rotation ticks, each row followed by its count of ticks
The counts run from 0 to 410.
[-3.67 -2.35 -0.63 -1.34 -3.14  1.50  0.72 -0.28  1.55 -1.78 -1.00  2.88
  3.68] | 171
[-0.69  4.19 -3.58  1.26  0.36 -1.20  1.25 -3.66 -1.98  1.52 -0.84 -1.58
 -0.61] | 43
[-1.19 -1.95  3.29 -0.57  1.42 -2.10 -5.47  2.55 -1.19 -1.99 -1.38 -1.56
  1.21] | 355
[-0.86  2.38 -1.95 -0.65 -2.80  1.82  3.66 -2.02  0.13  3.18 -2.43  0.17
 -3.61] | 320
[-3.61  0.30 -3.11 -0.66 -3.00 -1.03 -0.32 -5.43 -0.79  2.00  1.42 -2.08
  1.09] | 322
[ 1.49  4.28  0.88  0.20  0.16  1.24  2.22 -4.25  1.25 -3.52  0.45  2.82
 -0.18] | 110
[ 1.69  2.52  3.82  1.50 -2.15  0.30  4.21 -0.50  2.89  0.34  0.71 -3.12
 -0.66] | 369
[-0.62  1.79 -6.19  2.37  0.96  1.89 -1.13 -5.16  0.53 -0.14 -0.46  0.16
  0.29] | 223
[ 0.73  0.31 -1.44 -2.62  3.79 -1.04  2.13 -0.69  0.13  3.09  3.81 -1.15
 -0.35] | 46
[ 2.83 -2.15 -0.76  0.80 -1.48  5.60  0.38 -0.69 -1.90  1.50  0.10  3.68
 -0.65] | 399
[-1.17 -0.15 -3.73  0.49 -3.32 -0.63  2.27 -4.66  1.48  1.12  0.91  3.37
  0.78] | 221
[ 4.61 -1.31 -2.04  0.49  2.86  1.52 -2.86  1.24 -2.65  1.49  0.58  0.61
  0.77] | 126
[ 3.43  0.94  1.11  1.20  0.85  0.51  0.70 -2.30 -1.40 -1.46  0.05  6.17
 -0.07] | 119
[ 0.37 -1.47  0.54  0.21 -2.14  3.35  0.32 -0.95 -3.05 -0.09 -5.59 -0.05
 -0.71] | 240
[ 1.29  2.44  1.43  1.71  0.89 -4.01 -2.91 -0.21 -1.03  1.43  3.16 -0.21
 -3.68] | 36
[ 1.01 -2.89 -1.73  0.90 -2.21 -0.36  1.65 -1.57 -0.18  0.56 -0.75  5.43
 -0.38] | 229
[ 2.29 -1.57 -0.89  4.48 -3.75  0.15  1.03  1.08 -3.68 -0.67  2.10 -0.76
 -0.52] | 301
[-0.45 -2.88  2.99 -3.06  0.50  0.45  3.84 -3.64  0.58  1.58 -0.36  0.59
  0.72] | 159
[-3.13  0.85 -1.52 -2.35  4.21 -0.45 -1.80  0.01  1.89 -0.21 -2.66  1.60
  0.19] | 165
[-0.78 -3.92  3.17  0.83 -0.59  2.15 -1.26 -1.32 -0.22 -1.68 -2.06  3.74
 -3.15] | 69
[ 0.35 -0.19 -2.67  3.66 -2.72  0.92 -2.95  0.52 -1.41 -3.75  2.26  0.84
  1.81] | 292
[-3.62  2.20 -2.83 -1.47 -2.46  0.46  0.47 -3.59 -2.44  1.56 -1.22  1.90
 -0.27] | 52
[-2.77  0.16 -2.98 -2.01  0.93  1.55  0.35 -3.21 -0.38  3.19  1.51 -3.78
 -0.17] | 323
[ 0.13  0.00  0.12 -0.68 -3.17  2.25  3.77 -0.35  0.44  4.53 -0.03  0.11
 -0.58] | 319
[-1.78 -3.19  1.45 -1.71  1.54 -0.53 -5.43  0.13  1.43 -2.37  0.85 -0.15
  2.47] | 175
[-1.37  3.55 -1.45 -0.94  2.77 -0.06  0.49 -1.95  0.59 -0.89  0.56 -1.48
  5.89] | 273
[ 1.84 -3.70  0.27  3.00  0.57  3.10  1.16  0.77 -0.85  0.25 -2.04  2.98
 -4.75] | 408
[ 2.31  1.56 -3.01  2.75  0.36 -3.04 -2.53  1.82 -2.13  0.09 -0.38 -1.98
 -1.89] | 304
[ 3.10  2.01  1.37 -0.43 -2.00 -0.62  1.25 -1.69 -0.05  3.13  5.49 -0.56
  0.02] | 209
[-2.57  2.31 -4.25 -2.78  3.24  0.86 -1.00 -1.76 -0.28  1.77  1.67 -1.42
 -2.52] | 324
[ 0.85  1.47 -2.26  3.58 -4.92  0.66 -1.17  0.70 -3.28  0.74 -1.90  1.04
 -0.25] | 132
[ 0.13  0.61  4.42 -2.06  2.61  0.94  0.21  1.31  1.41 -0.34 -1.85 -2.81
 -2.82] | 257
[ 4.33 -2.06  4.72  0.94 -0.87 -0.14  0.35  2.33  1.39 -1.03 -0.13 -0.48
  1.36] | 188
[ 1.23  0.42  1.21  3.11 -3.97  0.93  0.56  0.17 -4.07 -1.56  2.47  1.23
 -0.96] | 300
[ 0.39 -0.22  3.25 -1.70  4.10 -1.04 -0.94  0.09  2.28  1.90 -1.03 -5.06
 -1.86] | 256
[ 0.15  6.13  1.86  1.43 -2.34 -2.64  0.58 -0.56 -0.06 -2.83  0.21 -1.84
 -0.49] | 371
[-2.89 -0.87 -3.06  0.95 -0.70  1.99 -0.40 -2.19 -2.37 -0.84 -2.93  2.08
  0.20] | 232
[ 2.03 -0.48 -0.02 -1.53  0.97 -0.91 -0.46 -3.82  2.58  2.91  4.56  2.47
  0.54] | 217
[-0.85 -1.07  0.11  0.69 -2.66  0.56 -0.86  2.39 -0.42 -2.15 -2.80 -2.70
  4.47] | 352
[ 1.22  2.07 -2.96  0.43 -2.00  2.86  2.16 -2.30 -1.29  1.45  2.02  3.62
  2.94] | 390
[-1.79 -2.00  1.80 -0.20 -2.90  0.66  1.00  2.47 -1.75 -3.37 -3.07  3.10
  1.10] | 350
[ 0.08 -0.72  2.06 -2.13  0.30 -1.72  1.51  0.77 -1.28  4.97  2.67  0.84
 -3.68] | 317
[ 5.19  0.73  1.71  1.37  1.62  0.18  1.16  0.14 -3.66  1.69 -0.13 -1.55
 -3.21] | 307
[ 1.65 -0.91 -2.48  1.53  0.69  0.55 -4.99  1.09 -2.24  1.67  0.50 -3.31
  0.84] | 134
[ 0.92  2.91 -2.89 -0.97  0.17 -2.85 -0.98  1.27  1.65  3.48  2.51 -3.06
 -0.49] | 205
[-3.85 -1.12 -1.67 -0.28 -3.60  1.29 -1.62 -3.48 -1.03  0.64 -2.26  3.60
  0.92] | 61
[ 3.18 -3.84 -0.71  0.24 -0.85  2.72  0.31 -1.42  0.25  1.78  1.68  3.04
  1.70] | 398
[ 1.70  0.13 -3.28 -0.42  1.68 -2.67 -0.06 -0.06  2.29  3.49  3.29  1.11
  1.66] | 385
[-1.01  2.26  0.75 -0.86  3.95 -1.04  1.20 -0.92  1.13 -1.17  0.06 -3.06
 -0.61] | 265
[ 1.08 -1.20 -2.23  4.10 -1.16  1.38 -1.78  1.86  0.21 -3.35  2.41 -1.04
  2.62] | 293
[-0.57  0.78  6.31 -2.29 -0.56 -1.08  1.71  0.84 -0.15 -0.82 -0.04 -0.58
 -4.52] | 258
[ 3.36  3.99 -1.02 -0.71  1.24 -1.10 -1.14  1.37  2.52  4.28  0.20 -2.69
 -0.42] | 206
[ 4.14 -3.04  1.06  0.89 -2.53  1.06  0.40  2.86 -2.16  0.78  1.60  1.60
 -0.43] | 129
[ 0.46 -1.15 -3.00  1.36  2.59  1.36 -5.01  0.49 -1.89  0.51 -0.86 -0.10
 -2.22] | 404
[ 3.02 -2.08  1.85 -0.03  0.67 -0.65  1.53  0.84  2.05 -2.17  0.14  2.51
  3.24] | 8
[-2.10 -3.13 -1.44 -0.57 -3.58  0.58 -2.27  0.21 -4.21 -0.84 -1.04 -0.40
  1.77] | 242
